rotation ticks, each row followed by its count of ticks
The counts run from 0 to 710.
| -190 |  139 |   30 |  -67 |  389 |  212 |  381 | -135 |   -8 | -354 | -123 |   65 | -235 | -184 |  204 |  150 | -339 | -376 | -371 |  -38 | -121 |   99 | -224 |    9 | -193 |  116 |   74 |   16 | -123 | -161 |   28 |  130 | -149 |   16 |  -98 |   32 |   95 | -440 | -465 |   21 | -124 |   99 | -114 |  221 |  -38 |  249 |  144 | -115 | -489 | -291 |  121 |  218 |  319 |   45 |  139 |    7 | | 622
| -325 |  -52 | -258 | -264 |  448 |  -15 |  319 |  -78 | -132 |  146 |   84 | -164 |   60 |  -92 |   32 |  153 | -357 | -106 |  185 |  394 | -434 |  244 |    6 | -382 |   57 |  147 |  413 |  -82 |  -20 |  -13 |  -70 |   72 |  306 |  112 | -110 |  -38 |  -79 |  -18 |  -40 |  -28 |  174 |   75 | -239 |  113 |   48 | -118 |  286 | -129 |  178 | -305 |  452 |  205 |  199 |  142 |  -66 | -305 | | 125
| -140 |  -95 | -331 | -460 |  330 |  -24 |  -53 |  173 |  -15 |  -99 |  267 |  118 |  -76 | -152 |  -18 |  294 | -480 | -104 |  -92 |  -54 | -315 |   34 | -164 | -341 |   23 |  424 |   23 | -215 |   44 |   50 |  -35 |  178 |   48 |  -88 | -183 |  267 |  -69 |  -40 | -290 |   97 | -197 | -208 | -181 |  419 |  172 |  114 |  115 | -290 | -165 |  -86 |  176 |  372 |  330 |   51 |  166 |   81 | | 488
| -225 |  -52 | -287 | -148 |  520 |   49 |  326 | -105 | -134 |  147 |   57 | -146 |   18 | -156 |   -8 |  167 | -333 |  -39 |  122 |  390 | -380 |  128 |  -90 | -367 |   12 |  176 |  385 | -182 |  -14 |   58 |   24 |   87 |  332 |   91 | -155 |  -13 |  -31 |  -75 |   16 |   58 |  179 |    9 | -178 |   92 |   49 |   18 |  304 |  -58 |  184 | -352 |  482 |  149 |  178 |  145 | -144 | -358 | | 124
| -202 |   50 | -391 | -310 |  553 |  -41 |  345 |  122 | -188 |  167 | -149 |   28 |   65 | -240 |  334 |   54 | -165 |  -67 |  -11 |  306 | -386 |  161 |   84 | -243 |    8 |   25 |  313 | -421 | -239 |  159 | -175 |  229 |  164 |  -46 | -252 |  109 |  217 |  -32 |  153 |  151 |  235 | -179 | -217 |  -47 |  153 | -175 |   57 |  -89 |  -37 | -207 |  450 |  198 |  110 |   32 |   59 | -226 | | 385
| -358 |  187 | -269 | -127 |  562 |   77 |  350 | -182 |  -32 |  -84 |   12 | -190 | -122 |  -92 |  -30 |  158 | -389 | -218 | -151 |  296 | -402 |   79 |  -37 | -181 |  -97 |  165 |  335 |   50 |  -12 | -181 |   44 |  221 |  346 |  112 | -140 | -135 | -139 | -236 | -170 |   -8 |   57 |  424 | -350 |  149 |  -33 |   89 |  170 |  -24 |   53 | -289 |  224 |  204 |  221 |  -31 |  -70 | -172 | | 120
| -361 |  341 | -137 | -501 |  424 |   65 |  182 | -199 | -240 | -277 |  -47 |  408 | -110 | -185 |  206 |  129 | -165 | -322 | -361 |   58 |    3 |  130 |   36 | -111 | -218 |    5 |   43 | -236 | -128 | -176 |  -95 |  274 |   68 | -279 | -170 |   97 |  222 |  -67 | -234 |  109 |   79 |  154 | -188 |  155 |  375 | -184 |    3 |   70 | -110 | -158 |  143 |  139 |  177 |  -64 |  328 |  -35 | | 397
| -572 |  202 | -415 | -159 |  429 |   89 |  143 |  130 |  -28 |   67 |  -33 |  198 |  -25 | -191 |   75 |  173 | -318 | -224 |  -99 |   81 | -406 |  -38 |  -54 |  -83 | -166 |  111 |  146 | -199 | -102 |  -72 | -233 |  260 |  -10 | -163 | -152 |   67 |  -22 | -376 |   67 |   43 | -103 |  136 | -442 |  251 |  139 |  -17 |  -69 |   65 | -420 |   24 |  212 |  359 |  125 |   21 |   81 | -102 | | 426
| -288 |  -10 |  -38 | -232 |  688 |  150 |  221 | -120 |  106 | -142 |  -61 |   86 |  -16 | -211 |  126 |  275 | -195 | -262 | -314 |  185 |  -85 |  209 | -530 | -223 | -144 | -117 |  191 | -365 |   35 |   -6 |    7 |  -36 |   31 |  -44 | -181 |  -52 |  323 | -206 | -270 | -283 |  -61 | -168 | -206 |   17 |  -62 |  114 |  330 | -151 | -173 | -338 |  231 |  120 |  112 |  -73 |  -15 | -211 | | 28
| -430 |  -71 |  -38 | -170 |  331 |  -82 |   -2 |  -24 |  -23 |   17 |  165 |  325 |  237 | -187 |   49 |  507 | -313 | -196 | -267 |   35 | -245 |  366 |    4 | -349 | -263 |    4 |  264 | -302 |  -74 |  197 | -244 |  270 |   62 |  -50 | -209 |  123 |  425 |    9 |  -66 |  -65 |   30 |  -99 | -371 |  129 |  239 |  -29 |   88 |    1 |  -83 |  -68 |  138 |  -23 |  206 |  153 |  180 | -237 | | 478
| -177 |   84 | -102 |   82 |  254 |  -39 |  389 |  130 | -268 |   14 | -186 |   10 |   51 | -207 |  386 |  151 | -238 | -327 | -124 |   -5 | -387 |  353 |  304 | -182 | -163 |   44 |  264 |   44 | -422 |   90 | -248 |  384 |   83 |  112 | -193 |  148 |  271 | -128 |   19 |  155 |  342 |   66 | -247 |  -41 |  160 |  -15 |  -11 |   17 | -270 | -303 |  304 |  -33 |  249 |  115 |  248 |  -50 | | 259
| -243 |   44 |  -54 |  -36 |  201 |  -81 |  430 |  111 | -255 |  -53 | -178 |  -62 |   35 | -125 |  399 |   95 | -315 | -323 |  -37 |   -8 | -430 |  418 |  372 | -214 |  -94 |   37 |  321 |  120 | -384 |   53 | -317 |  336 |   22 |  185 | -206 |  126 |  167 | -154 |  -80 |   87 |  301 |  119 | -213 |   28 |   90 | -107 |  -11 |  -97 | -191 | -308 |  270 |   80 |  266 |   49 |  222 |  -53 | | 258
| -387 |   52 |    3 | -161 |  672 |  173 |  219 | -162 |  109 | -286 |  -93 |  165 |  -64 | -169 |  138 |  229 | -198 | -312 | -284 |  140 |  -38 |  216 | -494 | -247 | -255 | -112 |  223 | -304 |   12 | -106 |   22 |   80 |  -29 |   15 | -131 | -115 |  267 | -191 | -216 | -315 |  -88 |  -17 | -252 |   57 |  -32 |   32 |  290 |  -93 | -171 | -304 |  149 |  136 |   85 | -152 |  111 | -117 | | 27
|   69 |   11 |   40 | -110 |  538 |  -12 |  387 | -106 | -100 | -197 | -318 |   29 |  -77 | -296 |  429 |   93 | -243 | -244 | -390 |  126 | -156 |  326 |   34 | -188 | -154 |  -65 |  240 | -301 | -233 |  112 |   51 |  376 |    3 |   31 | -203 |   58 |  421 |   76 | -299 |   21 |   42 | -153 | -179 |   48 |   21 |   91 |  149 | -108 |   12 | -358 |  155 |  -37 |  147 |  -65 |  265 |  -43 | | 318
|   69 |   -4 | -106 | -215 |  344 |  120 |  350 |  -39 |  -70 | -138 |    8 | -146 | -255 | -160 |  208 |   88 | -394 | -243 | -125 |   83 | -253 |  -61 | -225 | -161 |   96 |  410 |  102 |   -7 | -106 | -103 |  118 |   67 |   33 |   21 | -148 |  126 | -128 | -339 | -458 |  205 |  -50 |  -60 |  113 |  252 |  -87 |  326 |  196 | -233 | -303 | -371 |  311 |  342 |  411 |  172 |   24 |  -69 | | 241
| -541 |  340 |  -97 | -316 |  412 |   51 |  440 |  -60 | -189 | -209 |  -50 |  113 | -112 |  -23 |  296 |   11 | -135 | -441 | -208 |   61 |  -31 |  139 |  -93 |  -97 |  -86 |  -60 |  145 |   43 | -266 | -302 | -242 |   73 |   76 |   -3 | -159 |  -24 |   94 | -403 |  -84 |  -41 |  210 |  300 |  -46 | -112 |   47 | -126 |   62 |   13 | -351 | -285 |  329 |  250 |  252 |   37 |   28 | -184 | | 338
| -437 |  260 | -140 | -193 |  519 |   93 |  361 |  -51 | -113 |  -54 |  -80 |  219 |  -66 |    4 |  236 |   96 | -115 | -353 | -343 |  121 |   37 |   83 | -210 | -119 | -115 |   -7 |  218 | -113 | -259 | -102 | -182 |   64 |    5 |  -41 | -266 |  -15 |  326 | -342 |   63 |   63 |  221 |  104 |   15 | -216 |   77 |    8 |   55 |  121 | -318 | -298 |  469 |  143 |  206 |  166 |  -26 | -380 | | 340
| -330 |   77 |  -75 | -551 |  347 |   22 |    9 |  -62 |  -85 | -217 |  365 |  193 |  -93 |   -5 |  -55 |  301 | -429 | -236 |  -51 |   -3 |   14 |   78 | -258 | -440 |  -43 |  366 |   71 |  -87 |  107 | -186 |   63 |   84 |  179 | -111 | -150 |   99 |  -52 |   29 | -382 |    3 |   27 |    1 |   16 |  309 |  265 |  -25 |  271 | -111 |   18 | -245 |  221 |  235 |  446 |  111 |  213 |  -31 | | 147
| -317 |   39 | -202 | -312 |  381 |   88 |    9 |  -14 |   -7 | -225 |  186 |  124 | -148 | -166 |  -56 |  250 | -511 | -246 |  -38 |  -76 | -312 |   38 | -140 | -279 | -124 |  354 |   67 |  -78 |   83 | -125 |   49 |  226 |   71 |  -46 |  -55 |  103 | -169 | -157 | -386 |  -51 | -202 |   61 | -354 |  477 |  158 |   46 |  114 | -197 | -306 |  -65 |   24 |  339 |  321 |  -57 |  259 |  217 | | 490
| -135 |   62 |  -96 | -258 |  194 |  -90 |  202 |  251 | -289 | -144 |  -36 |   87 |  -31 |  -75 |  371 |   15 | -419 | -306 |  115 |  -99 | -238 |  215 |  261 | -304 |   -1 |  321 |  135 |   30 | -337 |    9 | -255 |  278 |  -50 |   31 | -210 |  226 |    4 |   -6 |  -61 |  218 |  287 |  -46 |   -6 |  141 |  232 | -211 |  -12 |  -55 | -234 | -236 |  337 |  263 |  387 |   66 |  364 |  144 | | 264
|   93 |   -6 |  -88 | -110 |  363 |  216 |  321 |  -41 |  -48 | -183 |  -11 |   17 | -253 | -308 |  158 |  219 | -327 | -240 | -315 |   31 | -237 | -105 | -241 |  -76 | -119 |  297 |   44 | -113 | -120 |   -8 |  171 |  227 |   11 |  -44 | -130 |  166 |  120 | -360 | -380 |  268 |  -78 | -140 |  -50 |  255 |   47 |  451 |  137 | -142 | -402 | -345 |  228 |  105 |  352 |  221 |  121 |  -92 | | 239
|  -47 |   42 |   -4 | -194 |  167 |   96 |  289 |  -32 |  -96 | -359 |  -15 |   -7 | -193 | -241 |  220 |  175 | -419 | -384 | -230 | -157 | -324 |  133 |   13 |  -91 | -154 |  245 |   38 |   90 | -127 |  -98 |   -5 |  250 | -127 |   -9 |  -38 |  136 |  -26 | -313 | -584 |  127 | -144 |   78 | -220 |  402 |   54 |  203 |   96 | -245 | -454 | -232 |   31 |  223 |  348 |   80 |  292 |  197 | | 236
| -212 |   35 |  -68 |  -92 |  568 |   38 |  197 |  -58 |  -41 |   58 | -190 |  284 |  -22 |  -81 |  331 |  101 | -368 | -122 | -247 |  266 |  -28 |  -11 | -127 | -226 |  -55 |  247 |  244 | -467 | -139 |  125 | -105 |  139 | -231 |  -29 | -239 |   12 |  197 | -179 | -115 |  110 | -109 | -168 |  137 |   71 |  101 |   14 |  152 |  274 | -109 | -202 |  398 |  504 |  310 |  101 |   16 | -274 | | 690
| -232 | -105 | -114 | -427 |  610 |    0 |  299 |  -43 |   47 | -158 |   64 |  -99 |   55 | -128 |  144 |  214 | -134 | -202 | -108 |  235 | -191 |  293 | -391 | -258 |   35 |  -98 |  274 | -342 |    4 |  -15 | -149 | -137 |  -62 |   30 | -130 |   30 |  214 | -140 | -344 | -251 |  -42 | -197 | -102 |   38 | -184 |   28 |  358 | -425 | -106 | -275 |  234 |  302 |  164 |   -7 | -117 | -219 | | 30
| -132 |   88 | -112 | -283 |  228 |   70 |  154 |  -83 | -279 |  -20 |  138 |  313 |  -91 | -263 |   91 |  304 | -291 | -245 | -288 |  -24 | -225 |   75 |  186 | -220 | -221 |  297 |   51 | -192 | -192 |   57 |   33 |  393 |  200 | -197 | -221 |  244 |  188 |  -77 | -187 |  357 |  147 |   12 | -197 |  209 |  437 |  138 |  -21 |  100 | -140 | -241 |  266 |  -60 |  319 |  287 |  256 | -109 | | 522
| -154 |    9 |   20 | -346 |  268 |  122 |  316 |  -29 |  -63 | -387 |   39 |   26 | -175 | -101 |  260 |  123 | -345 | -342 | -162 | -138 | -133 |  132 | -227 | -140 |  -22 |  205 |   66 |   11 |  -79 | -175 |  -78 |  -42 | -218 |   -6 |  -67 |  146 |  -22 | -354 | -592 |   34 |  -78 |   -4 |   85 |  302 |  -34 |  115 |  192 | -261 | -410 | -327 |  110 |  385 |  398 |  104 |  200 |   77 | | 620
| -284 |   52 | -224 | -247 |  474 |  131 |   88 |  -31 |  -25 | -234 |   25 |  200 | -109 | -390 |   72 |  202 | -429 | -207 | -100 |   10 | -391 |  141 |  -28 | -215 | -216 |  152 |   86 | -257 |   56 |  -63 |   49 |  304 |   35 | -135 |  -38 |  113 |  -22 | -109 | -287 |  -68 | -241 |   27 | -547 |  507 |  235 |   -7 |  100 | -209 | -265 |  -67 |  -24 |  232 |  163 | -131 |  304 |  175 | | 106
|  -87 |  -56 |   -1 |  -79 |  348 |  267 |  146 |   68 |  -42 | -306 |  -53 |  288 | -176 | -319 |  220 |  235 | -307 | -350 | -173 | -194 |  -97 |  121 | -286 | -207 | -234 |  148 |  -30 | -198 | -150 |  -19 |   53 |  147 | -173 | -109 | -148 |  195 |  205 | -254 | -254 |   33 |  -39 | -275 | -153 |  334 |  199 |  141 |  139 | -123 | -527 | -298 |  158 |  117 |  273 |   97 |  418 |  163 | | 616
| -299 |   13 | -149 | -146 |  414 |  280 |  111 |  -99 |   21 | -207 |   90 |  199 | -197 | -336 |  -87 |  280 | -377 | -217 | -144 |   15 | -286 |  -21 | -294 | -223 | -268 |  243 |   60 | -137 |  101 | -129 |  176 |  188 |  116 | -168 |  -99 |  115 |  -29 | -281 | -270 |    3 | -224 |   13 | -394 |  462 |  200 |  212 |  116 |  -78 | -324 | -186 |  111 |  172 |  257 |   79 |  207 |   37 | | 492
| -143 |   44 |  -18 |  232 |  518 |  303 |  443 | -166 |  -37 | -175 | -225 |  -45 | -258 | -212 |  127 |  121 | -384 | -288 | -120 |  162 | -267 |   -7 | -257 | -161 | -157 |  247 |  207 |   83 | -121 |  -86 |  178 |  173 |  115 |  148 | -111 | -101 |  -34 | -338 | -132 |   85 |   41 |   94 | -155 |  161 |    2 |  323 |  230 |   67 | -237 | -443 |  339 |   88 |  288 |  105 |  123 | -123 | | 245
| -298 | -140 | -179 | -172 |  142 |  183 |  184 |  141 | -153 |   97 |  136 |  169 |  -18 | -149 |   36 |  216 | -363 | -185 |  202 |  -36 | -383 |   40 | -128 | -292 |  -20 |  334 |  138 |  -72 | -107 |   40 | -185 |    0 |  -39 |    1 | -148 |  256 |  -69 | -386 |  -30 |  143 |   99 | -144 |  -60 |  334 |  209 |   48 |   96 | -178 | -437 | -230 |  488 |  319 |  317 |  451 |  100 |  -77 | | 553
| -374 |    3 | -239 |  -43 |  255 |   32 |  125 |  295 |  -20 |  -51 |  150 | -104 |  -13 |  -93 |   53 |  284 | -446 | -332 |  135 | -176 | -538 |  144 |  -58 | -245 |  -18 |  250 |  172 |  207 | -186 |  -59 | -285 |  212 |   87 |  135 | -118 |  143 |  -67 | -280 |  -25 |  -54 |  112 |   28 | -323 |  171 |    2 |   64 |   48 | -307 | -515 | -178 |  260 |  244 |  283 |   39 |  142 |   62 | | 548
| -469 |   72 | -276 | -336 |  419 |  -35 |  239 |  123 |   29 | -112 |   86 |  -60 |   65 | -198 |   66 |  249 | -113 | -294 | -119 |   10 | -469 |  332 | -117 | -155 | -127 | -183 |  242 | -142 | -110 |  -86 | -320 |  123 |   61 |    7 | -114 |   46 |  146 | -298 | -110 | -250 |   14 |   96 | -522 |  106 |  -45 |  -98 |    1 | -396 | -376 |  -96 |   97 |  168 |   19 | -118 |  -16 |  -46 | | 418
